In the rows, zero is written as 128.
One turn or mirror swaps these rows in pairs. Which row does each one swap with?
The rows were stretched afterwards, more along some directions than others.
Tudol: [116 132 136 119 107 127 117 103 142 173 120 128 152 149 160 131]
fuzun: [123 124 134 131 124 141  96  97 132 145 149 118 138 132 152 137]
minal: [130 120 119 114 112 145 142 104 113 158 120 107 147 156 147 142]
nuvop: [128 114 129 134 120 151 119  87 104 148 131 109 151 165 161 153]
zazos: [109 104 162 135 143 120  94  70 145 154 146 125 113 150 164 146]
lanev: [118 141 117 117 130 136 144 104 127 154 112 136 120 158 154 130]
Zasod: [118 140 132 110 137 144 127 110 155 150 129 136  92 129 142 108]
Sutam: [128 122 161 103 142 154 125 106 148 154 105 137 104 132 146 125]
Rago: [120 116 111 138 127 145 123  88  94 141 134 112 159 159 147 154]
Veker: [123 114 120 126 141 157 117 100 108 140 125 131 138 150 133 132]
nuvi: [ 90 102 117 118 146 138 117  74 120 154 124 131 110 143 151 146]
lud: [112 140 114 107 129 153 131 109 116 143 129 131 143 134 130 137]
Nel: [102 133  95 139 135 125 120  93 105 141 127 122 139 141 138 145]
tezen: [ 97 108 130 110 113 121 127  80 121 166 131 114 135 144 158 153]
Nena: [119 139 112 109 127 145 126  96 107 142 137 115 158 152 144 154]
zigo: [102  94 170 132 148 130  96  75 159 155 145 138 102 142 158 139]
Doli: [122 139 127 124 112 132 105 105 118 164 110 144 153 150 167 139]
Vak: [128 116 138 107 148 146 125 104 138 149  90 144 135 151 160 144]
Maz: [123 125 121 114 157 156 116 100 119 137 104 144 126 151 157 150]
kar: [105 134 137 120 111 132 114 106 143 168 129 136 139 130 150 118]
bal: [115 123 145 131 138 122  96  76 133 168 130 121 132 153 169 153]
dak: [ 79 115 111 139 142 134 107  81 122 152 145 139 111 136 138 126]
dob: [128 112 169 124 138 148 110  94 149 161 117 131 100 147 159 122]
kibik: [112 134 132 105 137 152 131 111 131 150 122 135 132 126 131 128]
Bele: [126 114 122 136 121 150 119  84  99 145 140 103 151 165 153 157]
Bomu: [127 120 126 115 153 155 116 103 124 145  97 145 130 156 161 148]
faz: [131 115 165 121 141 154 112 100 145 160 112 134 101 145 154 124]
Vas: [119 111 131 132 169 153 103  92 127 143 119 136 125 140 135 129]
vetaf: [121 129 131 114 123 147 123 124 140 147 127 143 139 125 142 130]
rubu: [100  96 133 139 170 145 103  84 136 148 133 136 113 134 133 127]
Zure: [ 88 112 126 137 132 126 118  78 141 177 131 125 123 143 159 135]
gel: [119 120 129 131 128 150  97  99 130 142 145 126 137 133 153 140]
Pumo: [117 148 127 103 127 137 139  98 124 151 113 138 118 156 154 135]
pageg: [123 131 139 109 121 130 119 102 142 168 114 124 153 150 163 140]
gud: [107 137 123 112 140 142 123 111 152 155 118 151  97 129 143 105]
gizu: [118 143 125 115 129 135 137  98 126 158 115 137 118 161 154 132]
Zum: [105 133 131 107 136 138 125 109 155 154 113 155  99 130 147 104]
gok: [129 123 131 123 134 160  99 100 126 132 145 122 135 134 153 145]
kika: [103 121 136 139 130 119  94  68 131 159 157 117 126 160 163 149]
viko: [ 94  91 149 119 142 134 113  93 151 142 148 139 120 122 137 136]
lel: [114 113 143 124 160 146 103  73 151 141 173 102 109 137 141 150]
nofa: [113 141 118 127 117 133 139 100 136 168 126 125 118 158 158 126]
detap: [126 131 143 130 139 130  97  88 128 168 111 131 142 155 168 144]
tos: [116 140 117 117 141 152 129 107 147 144 147 126  98 133 135 119]
fus: [113 110 147 154 132 118 103  86 147 153 149 110 119 142 140 123]
mozo: [ 87 102 118 129 154 135 112  78 121 146 128 138 107 134 143 135]

Doli pairs with Veker
lel pairs with Zure
minal pairs with vetaf

One turn or mirror swaps these rows in pairs. Which row does each one swap with?
The rows were stretched afterwards, more along some directions than others.
fuge: [126 141 112 124 160 136 144 160 131 123 144 133 124 155 123 138 125 115
 151 125 107 154]
gor: [135 124 103 108 162 157 134 119 169 143 125 128 112 119 137 129  93 109
 146 135 117 130]
dibi: [138 141 119 114 162 113 112 110 124 132 122 125 132 121  94 126 114 128
 137 127 166 137]
Roze: [156 132 114 124 142 122 125 119 135 151 125 127 124  90 100 154 116 122
 121 133 155 121]
bato: [134 137 112 114 160 112 127 122 125 133 127 132 122 127 103 136 105 128
 126 133 164 134]
kot: [157 144 127 140 122 129 135 156 119 144 117 119 121 116 116 148 131 117
 133 136 125 153]
pifaf: [144 131 117 149 151 141 131 115 124 122 131 125 132 115 129 148 146 105
 134 115 115 127]
Tedid: [149 132 132 152 138 137 126 121 135 113 117 120 135 118 129 149 149 104
 126 125 102 118]
guge: [139 145 150 131 146 116  99 115 141 153 119 126 139 136 121 145 145  88
 153 150 113 163]
mames: [133 132 109 100 173 157 126 114 171 139 127 126 108 127 133 124 103 109
 150 132 114 134]
bapen: [157 152 131 133 127 132 134 153 119 140 120 112 124 124 113 147 134 106
 143 135 117 159]
kebu: [142 142 124 123 153 110 108 121 116 112  98 123 125 114 100 120 142 138
 108 119 153 133]
sak: [150 135  93  94 155 144 131 139 159 136 135 131 106 130 115 126  93 133
 124 130 130 121]
zam: [150 126 121 152 142 146 137 134 137 111 128 125 135 118 130 149 139 110
 132 119 105 107]
komel: [141 140 145 136 145 122 109 122 138 151 124 124 142 140 125 148 142  81
 165 150 107 167]
Bigu: [158 124 113 130 144 120 125 116 134 152 124 127 129  94 101 153 118 111
 128 126 152 123]
bosar: [140 145 153 132 150 122 102 112 142 153 120 124 142 136 122 147 147  88
 160 148 111 162]
zogid: [134 127 104 103 170 155 133 119 171 140 129 128 105 123 133 128 100 107
 142 131 117 130]
vulak: [145 139 116 122 158 115 117 118 117 110  95 123 125 109  98 119 135 135
 110 118 153 134]
Bomo: [154 129  95  89 158 150 121 117 160 129 127 134 110 131 105 124  97 132
 121 130 132 117]
bonos: [128 138 111 121 153 139 159 157 135 125 144 132 114 146 134 150 119 116
 143 136 112 158]
ragap: [153 127  91  98 148 146 135 129 144 131 121 139 113 118 108 127  93 133
 122 127 133 119]
Borim: [126 132 126 130 147 132 153 150 129 128 118 129 127 145 116 144 132 112
 136 139 109 153]
Nepop: [131 148 123 130 159 142 154 160 139 127 127 133 117 150 132 147 121 105
 156 136  95 159]
Kebif: [129 143 129 134 152 131 141 157 130 127 128 135 125 148 124 145 133 116
 159 136 103 168]
zos: [143 137 142 137 144 123 112 121 144 154 119 127 141 133 126 151 141  81
 164 151 103 163]
kugon: [151 137 123 149 153 156 123 117 132 119 124 127 140 115 126 142 140 102
 149 116  97 120]
gil: [136 128 104  99 178 162 131 117 175 146 131 130 107 134 135 133 102 106
 150 133 112 145]
solok: [148 138 126 148 156 152 128 118 131 118 120 124 136 115 131 143 143 106
 144 118  99 119]
kevom: [144 127 126 148 146 162 135 112 126 122 119 113 139 125 124 134 139 105
 144 115 104 119]
dape: [161 136 129 133 136 112  95 112 129 128 115 125 147 123 104 135 141 116
 125 134 133 120]
Vep: [129 148 127 126 157 132 145 159 143 117 125 138 120 150 125 145 122 112
 148 139 100 155]
dasev: [156 129  88  87 164 149 128 125 153 129 127 137 104 132 106 122 100 131
 116 127 134 125]
Puti: [166 139 141 134 130 117 100 120 124 129 118 122 138 136 104 139 144 111
 127 145 122 134]
Pem: [135 140 118  97 169 117 113 115 131 133 133 123 125 129  96 124 112 132
 137 127 164 138]
tulis: [159 124 102 123 151 126 136 116 135 142 133 132 121  87 104 155 111 126
 127 126 156 121]
bupa: [137 134 147 138 150 122 106 116 141 149 123 123 142 136 127 148 143  92
 159 152 103 163]
Bunol: [159 152 136 138 125 126 131 151 115 142 116 114 123 119 109 150 139 113
 133 138 125 159]
kotom: [142 148 120 103 173 110 110 108 124 133 138 129 125 126  91 133 125 130
 140 124 165 150]
foro: [136 131 106 104 171 158 131 122 177 148 130 130 107 126 138 133 101 102
 155 134 107 138]
nez: [132 123 104 109 168 156 137 119 168 147 125 128 112 118 134 128  94 111
 152 132 116 132]
Buna: [158 131 110 127 144 134 124 112 129 151 134 127 125  97 108 156 116 117
 121 128 151 113]
gupob: [160 132 131 129 136 116  95 108 129 131 115 129 145 129  96 136 138 114
 130 141 127 130]
veba: [147 130 120 142 155 150 126 118 136 118 121 129 130 110 125 143 145 119
 138 114 108 120]
nopi: [160 147 149 130 134 110  89 106 121 122 106 126 141 129  96 133 147 116
 122 133 132 124]
tadeb: [138 139 143 133 152 124 105 116 146 148 123 126 141 135 130 144 141  89
 165 149 103 158]
Fas: [144 139 117 121 158 111 116 116 120 104  91 122 127 110  98 119 138 127
 109 115 149 129]
dur: [126 139 103 114 160 146 148 151 135 125 138 131 121 154 128 136 118 111
 152 129 104 164]

mames pairs with zos
Roze pairs with dibi
foro pairs with tadeb

